In the rows, zero is written as 128.
Each named move below is a turn or a mirror, shown by a few rows before and after it. Which moves, in which order, take the first row of each later pair to the second? The first pair is answered.
goz:
[133 104 157 144 109 121 126 131 162 131] -> [121 147  85 111 126 119 106 131 141 130]
[164 120 130 151 110 159 157 100 126 139] -> [156 142  94 133 118 159 147  99 114 139]
[118 119 112 104 144 135 136 145 115 115] -> [121 103 138 117 138 136 144 147 121 113]
vum:
[137 123 121 112 134 155 167 143 138 148] -> [145 146 129 130 113 123 153 116 160 159]
[160 142  75 122 105 174 147  97 128 150] -> [159 136  80 123 101 180 152 101 129 151]
[128 127 184 166 110 101 136 115 160 138] -> [ 89 176 107 115 154  93  99 139 122 127]
giku:
[153 120 136 166  90 142 154  72 158 152] -> [154 101 135 161  96 161 164  85 152 149]
[126  91 110 131 130 206 153 174 112  99] -> [110 190 111 160 104  89  74 109 160 121]
[ 85 136 193 147 148  46 101 142 153 115] -> [ 94  69 191 126 167 127 159 188 120 101]
[118 131 152 113 134 118 126 137 140 130] -> [118 129 151 111 135 124 131 142 134 131]
Bepo:
[138  49 164 119 144 192 158 136 109 131] -> [168  67 157 141 109 186 159  93 132 149]
[153  32 193 167 126 133 160 169 147  85] -> [173  39 185 175 109 141 169 148 155  95]
[161 134 107 159  94 106 147  86 179 146] -> [126 148 128 157 116  60 120 106 182 136]
[138 108 131 140 140 160 144 151 122 117] -> [154 114 125 151 125 161 148 125 130 128]
benor:
[103 156  92  99 157 110 106 175 101 106] -> [107 104 140 112 159 129 136 196 103  99]
[158 137  64 112 120 159 141 108 116 124] -> [145 129  65 101 137 163 138 128 107 116]
[149 150 134 135 153 111 129 107 158 140] -> [138 157 122 126 166 107 122 118 149 137]
Now pairs of rows:
(two moves a pair)
[105 139 166 135 123  96 110 107 114 125] -> [106 132 119  99 146 144 126 136  81 116] | giku then goz
[ 95 120 134  79 169 150 147 194  89 116] -> [ 75 143 172 102 167  87 113 181 115 115] | giku then benor
[ 93 158  98 106 135 127 118 168  88  94] -> [142  97 174 160  88 149 162 135 128 107] | vum then Bepo
[103 143  85 111 163 106 108 134 115 151] -> [136  75 153 151 133 139 158 130 138 158] | giku then vum
[120 166  90 114 149  97  90 140 128 147] -> [135  81 151 131 150 151 149 173 125 134] | giku then goz
[113 119 151 127 147 118 125 157 121 120] -> [132 104 159 142 134 132 139 147 130 125] | benor then Bepo
[124 161 200 151 122 124 130 116 129 148] -> [115 185 118 104 146 159 124 131  90 143] | giku then goz
[100 116 129 104 146 111 121 157 118 121] -> [109 124 105  98 146 121 122 149 115 125] | benor then goz
[100 115 101 109 140 158 185 179  68 124] -> [146 128  78 128  98 172 196 124  89 148] | Bepo then benor
[149  72 163 140 119 170 165 142 129 123] -> [147 157  60 109 121 155 122 110 116 140] | Bepo then goz
[ 97 103 163 129 146  99 121 156 126 112] -> [101  90 165 128 144 116 133 159 122 113] | vum then giku
[123 113 150 127 135 126 141 124 140 122] -> [129 111 135 123 134 139 147 124 135 120] | goz then vum
[ 94 122 145 133 174  78 116 157 118 126] -> [100 141 129 134 165  68 103 140 124 132] | Bepo then giku
[ 80 122 131 103 182 109 110 183 105 102] -> [145 107 193 177 104 102 136 103 164 136] | vum then benor
[124 157 110 114 106 138 107 116 129 136] -> [119 128 115 104 120 165 121 142 115 127] | Bepo then giku
[141  85 152 148 119 159 157 135 121 144] -> [110 133  87 105 152 147 125 153  92 136] | vum then vum
[116 114 159 130 113 126 145 135 140 165] -> [110 118 127 104 133 148 146 152 120 162] | vum then giku
[118 116 123 104 151 138 136 160 111 119] -> [134 159 112 125 121 103 113 110 139 138] | Bepo then giku
[171 106 174 118  87 159 121 162 129 133] -> [144 140 118  75 117 155  98 184 101 123] | vum then vum
[100 175 155 155 104  79  91  69 168 127] -> [ 67  91 167 108 169 160 139 174 110  88] | Bepo then giku
[152 159 164 123 117 127 135  77 167 121] -> [132 111 180 103 151 167 161 134 139 101] | Bepo then giku
[114  92 171 104 155 117 137 171 119 116] -> [100 145 135  94 158  81  99 153 122 122] | vum then vum
[186 131  97 135  87 149 155  93 136 153] -> [176 115  86 113 105 177 167 121 113 142] | vum then vum
[102 118 133 122 152 142 132 144 132 119] -> [131 119 116 134 124 161 148 113 137 133] | Bepo then Bepo
[153 167  86 122  93 126 121 103 121 131] -> [145 116 101 103 119 169 152 150  97 111] | Bepo then giku
[123 145 113 107 144 122 126 137 112 115] -> [117 151 132 118 141 103 116 129 125 116] | benor then giku
[119 157 152 150 110  72 114 109 157 130] -> [ 99 106 161 117 152 122 144 177 118 106] | Bepo then giku
[185 124 128 127  78 138 135  93 160 120] -> [182 141  88 106  90 148 129  99 144 118] | giku then goz
[155 166 135 154 101  79 124  78 121 155] -> [137 109 108 103 151 164 166 154  64 126] | benor then giku
[132 172  95 107 130  97  82 100 104  95] -> [166  79 148 125 115 171 152 120 103  91] | vum then benor
[152 126  54 118 127 140 126 126 127 158] -> [152  61 136 145 129 143 153 154 141 146] | benor then goz
[122 170  78 104 142 119 117 115 119 126] -> [101 160  99 101 159 107 111 141 115 115] | benor then giku
[131 154 133 157  84  79 106  78 142 151] -> [112  62 186 141 124 131 152 159 109 121] | vum then goz
[114 118 121 109 160 159 135 160 123 129] -> [108 158 140 132 144 100 103 125 153 137] | goz then giku
[125 100 185 146 139 144 144 143 145 135] -> [146 113 173 157 120 151 148 114 156 147] | benor then giku
[118 152 155 160 119  51  96 104 158 116] -> [ 91  91 162 120 170 113 129 181 110  87] | Bepo then giku
[126 117  37  83 161 195 158 144  95 120] -> [181 108  66 129 106 201 182  84 131 146] | benor then Bepo
[101 107 164 107 159 109 112 161 109 102] -> [ 94 132 143  99 162  94  99 156 107 104] | goz then giku
[ 79  45 210 140 112 125 152 187 144 108] -> [ 88 132  27  62 129 178 133 166  89 120] | goz then Bepo
[121 185  94 121 129 101  81 112 114 154] -> [128  78 183 140 138 149 142 169 112 133] | benor then vum
[106 177  90 107 135 128 108 129 125 114] -> [ 99 173 136 126 127  94  99 125 144 113] | goz then vum
[108  89 168 142 123 134 142 170 125 133] -> [117 164  72 115 114 132 112 128 115 151] | benor then goz
[154 147 132 151  92  99 112  82 153 146] -> [134 148  62  94 136 150 122 128 101 129] | vum then Bepo
[119 168 124  96 174 120 112 140 123 120] -> [130 116 179 119 167 139 143 151 131 111] | giku then goz
[136 136  76 129 111 125 111 117 121 125] -> [136 138  97 141 105 105 104 109 135 128] | vum then giku
[130 144  69  96 145 162 119 156  91 120] -> [144  91 194 169 113 120 133 138 144 121] | giku then goz
[123 139  89 110 145 140 121 141 106 130] -> [153 106 124 139 117 161 151 122 122 136] | Bepo then vum
[ 96  98 200 121 129 123 138 153 136 118] -> [100  92 171 102 137 151 152 168 117 114] | vum then giku
[143 128 127 131 117 166 172 146 124 139] -> [130 181 101 129 117 121 132 123 133 146] | vum then benor
[125 188  94 122 144 148  75 124 127 134] -> [167 122 131 146 120 205 134 120 134 139] | vum then Bepo
[ 88 159 120 134 140  92  78 143 123 133] -> [113  82 182 157 127 141 134 157 130 128] | Bepo then vum
[163 132 159 181  85 111 134  84 161 144] -> [119 149  60  92 156 159 124 157  88 118] | vum then giku
[111 120 118 119 134 114 136 134 111 131] -> [124 117 111 124 122 128 144 122 112 138] | Bepo then Bepo
[105 169 108 117 136  94  97 134 128 115] -> [143 118  94 114 124 174 154 139 108 114] | giku then Bepo
[104 124 107  87 147 142 117 129 117 103] -> [121  87 151 105 134 157 142 130 130 105] | giku then vum
[ 95 161 147 125 141 112 153 167 137 122] -> [120 136 155 134 126 146 179 156 140 128] | Bepo then benor
[118 152 101 131 134  90 115 124 105 138] -> [144 116 152 162 111 102 142 111 125 143] | vum then vum
[ 93 143 117 100 133 122 132 158 128 107] -> [127 134 100 105 108 161 155 134 132 123] | Bepo then Bepo
[136 106 171 124 128 142 147 121 139 119] -> [142 156 108 107 121 133 123  92 132 132] | benor then goz
